Each named move below is a turn or a mirror, shown by a few rows before and after it. Which moves, in which order, take the first row of each later pair to the second? The first pair is answered.
M:
[ 0.05  0.02  0.56  1.69  1.65  1.20 -1.62  0.34  0.05 -1.60]  ->  [ 2.02 -1.07  1.50  0.81 -0.65  0.87 -0.75 -0.82 -1.25  0.45]
[-1.44 -1.82  1.20  0.76 -2.10 -0.26 -0.83 -0.50  0.52 -0.15]  ->  [-2.17 -1.51  0.88  0.97 -1.53 -0.15 -0.99 -0.06  0.96 -0.84]
[-0.70 -0.66  1.53  0.76 -0.87  1.52  1.78 -0.29 -1.04  1.58]  ->  [-2.25  0.02  0.80  1.36  0.80  1.77  1.14  0.75 -0.11 -0.06]
E:
[-3.82 -0.26 -0.85 -0.01 -1.17 -0.80  0.60  1.16  1.69 -0.38]  ->  [-3.42  0.57 -1.56 -0.46  0.22 -0.54  1.32  1.54  1.51 -0.24]
[-0.97 -0.54  0.73 -0.60  0.20 -0.23 -0.15  1.14  1.00  0.28]  ->  [-0.87 -0.27  0.57 -0.86  0.46 -0.18  0.12  1.13  1.00  0.40]
[-2.16  1.38  0.02  0.31  0.75 -0.95  0.09  1.37  0.87 -1.73]  ->  [-1.97  1.51  0.10  0.39  1.10 -0.64 -0.04  1.35  0.74 -1.90]
[-2.09  0.73 -1.50  0.84 -1.14 -0.63 -0.41 -1.65 -0.12 -2.07]  ->  [-2.08  1.07 -1.83  0.40 -1.05 -0.72 -0.08 -1.53 -0.18 -1.80]
R:
[ 1.21  0.05  0.60 -0.12  0.72  0.19 -0.87 -0.08 -0.16 -0.75]  ->  [ 1.31  0.26  0.35 -0.02  0.72  0.14 -0.99 -0.24 -0.34 -0.75]
[-1.83  0.65  0.26  0.85 -0.45 -0.01  2.27 -0.21  0.14  1.93]  ->  [-2.10  1.09 -0.38  0.75 -0.46 -0.23  2.19 -0.26  0.06  1.61]
[ 0.89 -0.01 -0.50 -2.20  0.33 -0.08  1.69  0.84  0.57  2.11]  ->  [ 1.09  0.31 -0.80 -1.95  0.15 -0.11  1.82  0.46 -0.15  2.19]
[-0.28  1.38 -1.86 -1.08 -0.66 -1.89  0.84 -0.21  0.06  0.28]  ->  [-0.94  0.27 -0.36 -1.60  0.04 -1.75  0.46  1.10  1.83  0.36]

Each pair is two moves apart.
[-1.33 -0.72  0.67 -0.47 -0.82 -0.57  0.80  0.25  1.87  1.84]  ->  [-1.65  0.24 -0.10 -0.52  0.87 -0.20  0.88  0.84  2.05  1.44] => M then E
[-0.55 -0.99  1.55  0.78  0.29  0.52  0.37 -0.17  0.64  0.99]  ->  [-0.17 -0.34  0.76  1.48  0.06  0.57  0.73 -1.07 -0.63  0.87] => M then R
[ 2.03 -0.82  0.19 -0.50  1.95  0.73 -2.50  0.50 -0.17 -1.63]  ->  [ 2.10 -1.84  1.06  0.24 -0.13  0.51 -2.72 -0.25 -0.51 -1.37] => R then E
[-2.09  1.52 -0.96  2.08  0.57  0.23  1.17  0.18  0.52  0.24]  ->  [-0.16 -0.22  0.95  0.95 -1.32  0.13  1.92 -0.50  0.24  2.57] => R then M
[ 1.26 -0.74 -0.47  0.48 -2.03 -0.96 -2.67 -1.66 -2.39 -1.07]  ->  [-0.72 -0.50 -0.81 -1.09 -2.24 -2.55 -2.91 -0.05  0.01 -1.30] => E then R
[-0.15 -0.55  1.23 -1.67  0.53 -1.27  2.37  0.38  1.28  1.03]  ->  [-1.44  0.66  0.09 -0.26  2.47 -0.58  1.92  0.66  1.26 -0.67] => R then M
[ 0.44 -0.46  0.00  0.09 -0.66 -0.65 -2.63  0.39 -0.30 -2.71]  ->  [ 0.16 -1.60  1.40 -0.35 -1.37 -0.68 -2.22  0.77  0.81 -1.42] => E then R
[-2.39  0.38 -0.44  1.23 -0.57 -0.37  0.26  0.26  1.01 -0.39]  ->  [-1.96 -0.26  0.77  0.91  0.14  0.25  0.64  0.65  1.53  0.59] => E then R
[-1.59  0.81 -0.88  0.60  2.84  0.41  2.30 -1.19 -0.21  1.41]  ->  [ 0.30 -0.39  0.38  1.02  1.85  0.93  2.16 -2.18 -1.56  2.06] => E then M
[ 0.60  0.26 -1.12 -1.76 -0.22 -1.01 -1.06  1.22  1.45 -3.34]  ->  [ 3.20 -2.14  2.00 -0.58 -0.61  1.40  0.16 -0.24 -0.32 -0.42] => R then R
[-0.89  0.59 -0.75 -1.80  2.87 -0.72 -1.64  2.26  2.40 -2.07]  ->  [ 3.54 -1.86  1.56 -2.60 -1.46 -0.81 -0.40 -0.37 -0.27  1.43] => E then M
[-0.60  0.61 -0.51 -0.14 -2.37 -0.45  2.25  0.29 -1.51  2.99]  ->  [-2.47  0.88 -0.86 -1.27 -1.44 -1.43  1.20  2.06  0.99  1.73] => R then R
[-0.58 -1.19  2.03  1.99  2.38  2.27  1.36  0.46 -0.10  1.88]  ->  [-1.67  2.31 -2.66  1.81  1.68  0.16  1.18 -0.47 -1.64 -0.56] => R then R
[-0.38  0.85 -1.05  0.20  0.66 -1.54  0.96 -1.03 -1.24  2.06]  ->  [-1.50  0.05  0.07 -0.69  1.64 -1.73  0.28  0.67  1.04  1.77] => R then R
[-2.37 -0.64 -0.28 -0.60 -0.59 -0.60 -1.73  1.57  0.99 -1.95]  ->  [-2.33  0.25 -1.23 -1.43  0.32 -0.89 -0.94  1.79  1.10 -1.46] => E then E
[-1.11 -0.62  1.25  0.34  0.36 -0.60  0.10  1.27  0.98  1.73]  ->  [-0.89 -0.18  0.88  0.09  1.38 -0.38  0.33  1.38  0.69  1.80] => E then E
[-2.57  0.85  1.46  3.50  0.66  2.86 -1.18 -0.21  0.16  0.43]  ->  [-1.12 -0.12  2.13  1.76 -2.76  1.49  0.24 -1.42 -0.51  3.09] => M then E
[-1.94  2.50 -2.55  1.04 -0.62 -0.82 -0.06 -1.40 -0.66  1.26]  ->  [-0.27  2.20 -2.18  0.73 -0.73 -0.41  0.56 -2.04 -1.67  2.06] => E then M
[ 0.24  0.82 -1.18  0.28  0.59  0.42  1.98 -1.52 -1.56  1.47]  ->  [-0.31  1.03 -1.23  1.16  1.92  1.13  1.14 -1.13 -1.41  0.03] => E then M
[-1.38  1.55 -1.98 -0.64  0.84 -1.00 -1.02  1.32  0.91 -2.27]  ->  [ 1.40 -1.92  2.64  0.68  0.74  2.04  0.39  0.19 -0.20  1.46] => R then R
[-1.78  0.38  0.87 -0.89 -0.78 -1.02 -0.03  1.48  1.94 -0.66]  ->  [-1.42 -0.55  2.14  0.20  0.23  0.39  0.23  1.53  1.68  0.01] => R then M
[ 1.94 -2.82  2.13 -0.27 -2.68 -0.05 -0.21 -0.81 -0.10  1.40]  ->  [-0.06  0.67 -2.31 -0.89 -3.00 -2.52 -1.10 -0.68 -0.23 -1.72] => R then R
[-0.25 -1.66  0.71  1.71  0.24 -2.73 -0.54  1.28  1.33 -0.64]  ->  [ 0.23 -1.73  0.76  0.86 -0.71 -3.31  0.34  0.91  1.02  0.45] => E then M
[ 1.45  0.96  0.01 -0.16 -0.67 -0.44  0.59 -1.67 -0.88  0.39]  ->  [-0.17  1.42 -0.37  0.95  1.02  0.17 -0.55 -0.75 -0.06 -1.65] => M then E
[ 0.21 -0.78  0.65  1.20 -2.02  0.43  0.24 -0.94 -0.82  0.66]  ->  [-2.00  0.17 -0.09  1.61 -0.60  0.39 -0.40  0.17  0.47 -1.03] => M then E
[ 0.15  0.31  0.12 -0.05  1.48  0.31  0.77  0.67 -0.23  0.53]  ->  [ 0.33 -0.61  1.04  0.83  0.78  0.67 -0.09  0.33 -0.48 -0.10] => E then E
[-3.16  0.91 -1.69 -0.44 -0.28 -1.12 -0.22  0.08  1.04  0.19]  ->  [-1.84 -0.13 -0.69 -1.43 -1.93 -1.57  0.17 -0.35  0.78  1.71] => M then R
[ 0.11  0.48 -0.44 -3.62 -2.65 -0.50  1.62 -1.61 -0.28  0.55]  ->  [-2.17  1.34 -1.31 -3.50 -0.59 -0.65  0.53  0.14  1.61 -1.50] => R then M
[ 1.39 -0.87  1.14  0.82  1.04  0.58 -0.42 -0.74 -0.85 -1.39]  ->  [ 0.40  0.17 -0.22  0.41  1.11 -0.47 -0.90 -0.30 -0.36 -2.63] => R then R
[ 1.78  0.01 -0.26 -1.76 -2.52 -1.42 -0.56 -0.45 -0.85  0.90]  ->  [-0.63  1.31 -1.47 -1.51 -0.38 -1.61 -1.60  1.21  0.85 -1.39] => R then M
[ 0.98 -0.41 -0.13  1.09 -0.60 -0.02  0.90 -0.88 -1.45  1.31]  ->  [-1.03  0.07 -0.25  1.66  1.73  0.37 -0.06  0.75  0.37 -0.43] => M then R
[ 0.97 -1.90  0.41 -1.63 -0.35  0.88  0.62 -1.01  0.29 -0.79]  ->  [ 0.54 -0.77 -1.07 -1.76 -0.61  0.06  0.43 -1.15 -0.06 -1.65] => R then R
[-0.19 -1.31  1.00  1.23  0.20  0.48  0.39 -1.80 -0.25  1.84]  ->  [-1.86  0.83 -1.83  0.40  0.33 -1.33 -0.45 -1.12  0.34 -0.37] => R then R
[ 1.16  0.67 -0.37  2.67 -0.03  1.84  0.82 -0.96 -0.56  0.94]  ->  [-1.11  1.61 -1.55  1.32  0.83  0.33 -0.42  1.03  1.93 -0.95] => R then R
[ 0.79  0.43 -1.10 -0.53 -1.91 -1.26  0.20 -0.94 -1.09  0.63]  ->  [-0.40 -0.74  0.43 -1.48 -0.78 -1.38 -0.63  0.96  1.74  0.53] => R then R
[ 0.86  0.25  0.02 -1.43  1.23 -1.60 -1.04  1.19  1.03 -0.94]  ->  [ 2.29 -0.48  0.67 -1.62 -0.05 -1.51 -0.40  0.09 -0.11  0.45] => M then R
[-0.05 -1.82  2.35  0.60  1.35  1.13 -1.95  0.85  1.84 -1.33]  ->  [ 0.50 -1.15  1.71  2.22  1.74  2.20 -1.38 -0.46 -0.20 -1.34] => R then M
[ 1.83  0.22 -0.23  0.38 -0.16  0.12 -1.74  0.58 -1.51 -1.23]  ->  [ 2.05 -0.01  0.03 -0.30 -0.77 -0.41 -1.65  0.59 -1.20 -0.88] => R then M
[-2.34  3.50 -1.39 -0.02  2.04 -0.66  0.44  0.95 -0.06 -1.97]  ->  [ 2.05  2.06  0.05 -1.56 -0.74 -0.87  2.34 -1.21 -2.65  1.78] => M then E
[ 1.17 -0.44 -1.22 -2.24  0.72 -0.43  0.24  1.22  0.29  0.26]  ->  [ 1.79 -0.99 -0.22 -1.63  1.07  0.30  0.17  1.12 -0.06  0.48] => R then E
[ 1.51  1.66 -1.64  0.51  1.06 -0.32 -0.97 -0.45 -1.67 -3.85]  ->  [ 3.22  0.21 -0.56 -0.06 -1.75 -0.94 -0.43 -1.70 -2.53 -2.15] => M then E
[-0.79  2.01 -2.23  1.53 -0.99 -1.22 -0.56 -1.40 -0.33 -2.22]  ->  [-1.16  1.28 -1.41 -0.31 -1.55 -2.48 -1.21 -0.05  1.73 -2.01] => M then R
[ 1.69  0.20 -0.37  1.38  0.66  1.33  0.40 -1.69 -2.19  0.29]  ->  [ 0.82 -0.81  0.39  1.58 -1.82  0.43 -0.26 -1.98 -1.84  0.41] => E then E
[-0.91  0.00  0.07 -0.56 -0.80 -1.12  0.48  0.00  0.98  0.36]  ->  [-0.38 -0.16  0.47 -0.79  0.25 -0.64  0.96  0.29  1.05  1.07] => E then R
[ 0.73 -0.88  0.70 -0.89 -1.66 -0.92 -0.76 -0.39  0.14  0.05]  ->  [-0.95  0.38 -0.52 -0.96  0.22 -0.86 -0.83  0.67  1.29 -0.99] => E then M
[ 3.11  0.28 -0.51 -1.68  1.00  0.53  1.16 -0.42 -0.10  0.69]  ->  [ 1.94  0.47 -0.57 -0.44  2.68  1.39 -0.09  0.35  0.47 -1.49] => E then M
[ 2.68 -0.33  0.15  0.21 -1.28  0.35 -2.38 -1.19 -0.78 -2.54]  ->  [ 1.10 -0.39 -0.02  0.21 -2.12 -0.45 -2.73 -0.85  0.13 -2.93] => M then E
[ 2.12 -0.56  1.38 -1.05 -1.72 -0.76  1.67 -1.23 -0.66  2.30]  ->  [-1.25  2.68 -2.37 -0.24  0.77 -1.65  0.31  0.11  0.37 -1.86] => R then M
[ 1.54  0.05  0.15  0.66  0.86  0.23 -0.44 -0.90 -0.20  1.67]  ->  [ 0.45 -0.02  0.16  1.60  1.39  0.61 -1.34 -0.44  0.34  0.37] => M then E
[-1.08 -2.47  1.89  1.78 -3.04 -0.04 -2.02 -0.64  0.13 -1.15]  ->  [-1.12 -2.27  1.69  2.59 -2.52  0.57 -1.86 -0.92 -0.22 -1.42] => M then R
[ 0.41 -1.90  3.21 -0.69  0.48  0.73  0.14 -0.12  0.24  1.71]  ->  [-1.65  1.18 -0.59  1.41  2.70  1.00 -0.37 -0.42 -0.90 -1.58] => R then M
[ 2.45  0.44 -0.93  2.19  1.64  1.76 -1.10  0.41 -1.66 -2.59]  ->  [ 2.45 -1.21  0.32  2.68 -1.22  1.18 -1.78 -0.35 -1.61 -2.33] => E then M
[ 1.30  2.03 -2.69 -1.42  0.01 -1.14  0.56 -0.60 -1.35 -0.31]  ->  [ 2.35  1.23 -1.65  0.24  0.84  0.38 -0.72 -0.97 -2.21 -1.59] => E then E
[-1.15 -0.13 -0.04  1.59 -1.20  0.30 -1.11 -0.10 -2.95  0.71]  ->  [-2.16  0.14 -0.32  1.57 -1.02 -0.04 -1.31  0.31 -2.31  0.20] => M then E
[ 2.54  0.52 -0.12 -2.17 -0.93  0.08 -1.51 -0.02 -0.62 -0.08]  ->  [ 1.19  1.09 -0.76 -2.00  0.23  0.00 -2.13  0.98  0.28 -1.41] => R then M
[-2.41  1.14 -1.01 -0.68  1.74 -1.82  1.71 -0.22 -0.23 -1.15]  ->  [ 0.28  0.72 -0.48 -1.40  0.87 -1.52  2.77 -1.29 -1.80  0.73] => M then E
[ 1.49 -0.07  0.62  1.63  1.68  2.25  1.38 -1.56 -2.31  1.68]  ->  [-1.84  2.13 -2.27 -0.14  2.65 -0.42 -0.39  0.89  0.73 -1.78] => R then R
[ 1.12 -1.60  0.01  0.42 -0.51  0.45 -1.67  0.56 -0.11 -0.87]  ->  [ 1.04 -1.05 -0.86  0.49 -0.80  0.15 -1.64  0.21 -0.62 -1.29] => R then R
[-0.22 -0.84 -0.22 -0.92 -1.08 -1.30 -1.58 -0.08  0.37 -1.18]  ->  [ 0.80 -1.81  1.00 -0.39 -1.30 -0.42 -1.06 -0.60 -0.40  0.03] => R then R
[-1.64  0.10 -0.16  1.24 -1.55 -0.35 -0.52 -0.24  0.10 -0.31]  ->  [-1.57 -0.12  0.03  0.82 -1.74 -0.59 -0.53  0.03  0.27 -0.17] => M then R
[-0.24 -0.74  1.74  1.91  1.59  2.16  1.13 -0.05 -0.58  1.70]  ->  [-0.80 -1.20  2.13  2.42  0.69  1.89  0.51 -0.08 -0.24  1.37] => M then E
[ 1.17  0.06  0.77 -0.45 -0.38 -0.32  0.39  0.48 -0.06  0.53]  ->  [ 0.14  0.25  0.64  0.32  0.67  0.07 -0.28  1.09  0.57 -0.73] => M then E
[ 0.03  0.62 -0.57 -0.58 -0.32 -1.01 -0.49  0.00 -0.24 -0.35]  ->  [ 0.45 -0.51  1.10 -0.55  0.00 -0.29 -0.33  0.31  0.23  0.67] => R then R
[ 0.73  1.50 -2.58 -2.71 -1.38 -1.87  0.01  0.69  0.25  0.48]  ->  [ 1.62 -1.23  1.30 -2.47 -0.73 -0.11  0.19  1.33  1.36  2.47] => R then R
[-2.36  1.47 -1.75  2.32  2.54  1.46  1.12 -0.28  0.70 -1.20]  ->  [ 1.18 -1.52  1.38  0.62 -1.05  1.25  2.54 -1.82 -0.44  3.09] => R then M
[ 2.20 -2.46  0.42 -0.30  0.18 -1.01 -1.31  1.82  1.18 -1.03]  ->  [ 3.26 -1.34 -1.09  0.51 -0.81 -1.05 -0.48 -0.09 -1.46 -0.81] => R then R
[ 0.80  0.48 -1.72  1.22 -0.55  0.01 -3.19 -1.50 -1.45 -3.84]  ->  [ 2.83 -2.09  1.11 -0.94 -2.92 -0.59 -2.59 -1.49 -0.52 -0.92] => R then M
